128 stands for zero in the data rows.
Here are some points, each followed by its number:
[134.  82. 144. 136. 156.  84. 196. 174.] 0
[107. 107. 162.  90. 135. 154.  85. 151.] 1
[138. 121. 130. 154.  93. 133. 134. 139.] 2
[143. 127. 114. 114. 124. 115. 112. 111.] 3
[107. 104. 108. 102. 108. 125.  90. 111.] 4
[234. 163. 105. 166. 108.  81. 161. 113.] 5
[122. 112. 119. 192.  72. 171. 154. 146.] 6
[101. 101. 142. 134. 110. 163. 196. 145.] 7
[101. 140. 134. 106. 106. 103. 129. 126.] 8
[141. 155. 172. 130. 130.  94.  94.  90.] 9
[ 38. 128. 155. 112.  64. 131. 170. 119.] 10
[118. 102. 102. 107. 177. 148. 138. 147.] 11
[156. 121. 139. 255. 128. 255. 107. 148.] 12
[105. 151. 116. 135. 137. 172. 119. 118.] 13
[128. 110. 148. 151. 158. 120. 139. 150.] 14
[203. 166. 132. 157. 130. 121. 146. 120.] 15
[170. 116. 105. 136. 116.  97.  74.  98.] 16
[128. 142. 119.  75. 122. 117. 138. 154.] 17
[181. 136. 121. 129. 120. 126. 107. 135.] 18
[132. 168. 163. 199. 143. 149. 120. 119.] 19
[159. 126. 162. 119. 153. 148. 171. 196.] 20
[110. 132. 113. 138. 118. 143. 132. 120.] 21
[143. 156. 130. 142. 122. 142.  96. 115.] 22
[142. 255. 111. 190. 180.  92. 213. 255.] 23
[123. 107. 146. 117. 112. 140. 122. 129.] 24
[106. 155.  55. 150. 131. 253.  45.  96.] 25
[129. 121.  95. 103. 137.  81.  84.  32.] 26
[ 98. 111. 140. 109. 101. 124. 158. 194.] 27
[151. 130. 141. 168. 165. 172. 129. 128.] 28
[134. 120. 108. 108. 128. 128. 103. 104.] 29
[117. 114. 141. 108. 109. 130. 134. 209.] 30
[204. 105. 149. 109. 157. 127. 107.  65.] 31
New points follow, each followed by the numbers of its three nearest points above by angle, nearest first.
[112. 138. 133. 206. 157. 205. 124. 166.] 12 28 19
[126. 107. 105. 135. 129. 113. 124. 160.] 30 27 0
[165. 156. 119.  95. 145. 139. 126. 121.] 18 31 15
[ 35. 139. 164. 128.  94. 128. 129. 129.] 10 8 21
[134. 122. 115. 143. 123. 121. 151. 151.] 0 23 27
[156. 123. 142. 123. 145. 126. 116. 110.] 31 9 18
[107.  86. 174. 119. 134. 119. 108. 113.] 24 1 9
[110. 112.  87. 117. 113. 161. 109. 120.] 25 4 21
[ 43. 165. 170. 120. 107. 122. 159. 130.] 10 8 27
[ 51. 134. 143. 150.  90.  94. 116.  60.] 10 8 26
[170. 132. 106. 111. 126. 132. 123. 121.] 18 3 5
[ 49. 134. 138. 146. 111.  93. 156. 112.] 10 8 21
[ 91. 142. 137. 148. 105. 110. 131.  85.] 10 8 21
[178. 159.  47. 111. 134. 148. 173. 211.] 23 20 17
[118. 140. 127.  96. 127. 116. 121.  78.] 26 29 3
[104. 177. 148. 130. 133. 126. 142. 152.] 23 19 8
[ 76. 144. 154. 140. 106. 125. 135. 119.] 10 8 21
[136. 130. 129. 136. 113. 124. 123.  99.] 26 16 9
[161. 138. 132. 139. 129. 102. 142. 144.] 5 15 23
[104. 123. 121. 116. 130. 105. 139. 166.] 27 30 0
[175. 122. 150. 159.  89. 114. 120. 155.] 2 18 5
[128. 198. 101. 167.  83. 139. 161. 238.] 23 30 27
[106. 115. 117. 122. 144. 124. 153. 131.] 11 0 7
[124. 131. 115. 130.  95. 117. 122. 164.] 30 27 2
[ 63. 112. 101. 126. 114. 121. 138. 166.] 27 10 30
[166. 124.  86. 138. 138. 111.  82.  96.] 16 3 29
[130. 140.  83.  86.  91.  75.  64. 108.] 3 4 29
[123. 149. 112. 211. 153. 140. 109.  84.] 19 12 28
[123. 191. 136. 163. 136.  94. 178. 178.] 23 20 0
[170. 114.  89. 112. 125. 177.  80. 121.] 25 29 18
[116. 110. 158. 101. 169. 127. 174. 109.] 0 7 11
[153. 116. 119. 120. 126. 137. 115.  88.] 31 29 3
[119.  94. 126.  91. 140. 151. 143. 180.] 30 27 11
[126. 128.  93. 147. 119. 146.  99. 109.] 25 21 29
[125. 105. 112. 152. 104. 102.  97. 129.] 16 4 2
[119. 105. 115. 122. 140. 116. 162. 155.] 0 27 11
[119. 128. 114. 164. 133. 109. 126. 112.] 19 26 21
[155. 116. 121. 114. 138. 142. 124. 129.] 31 18 11
[132. 149. 168. 131. 110. 134. 110. 105.] 9 22 19
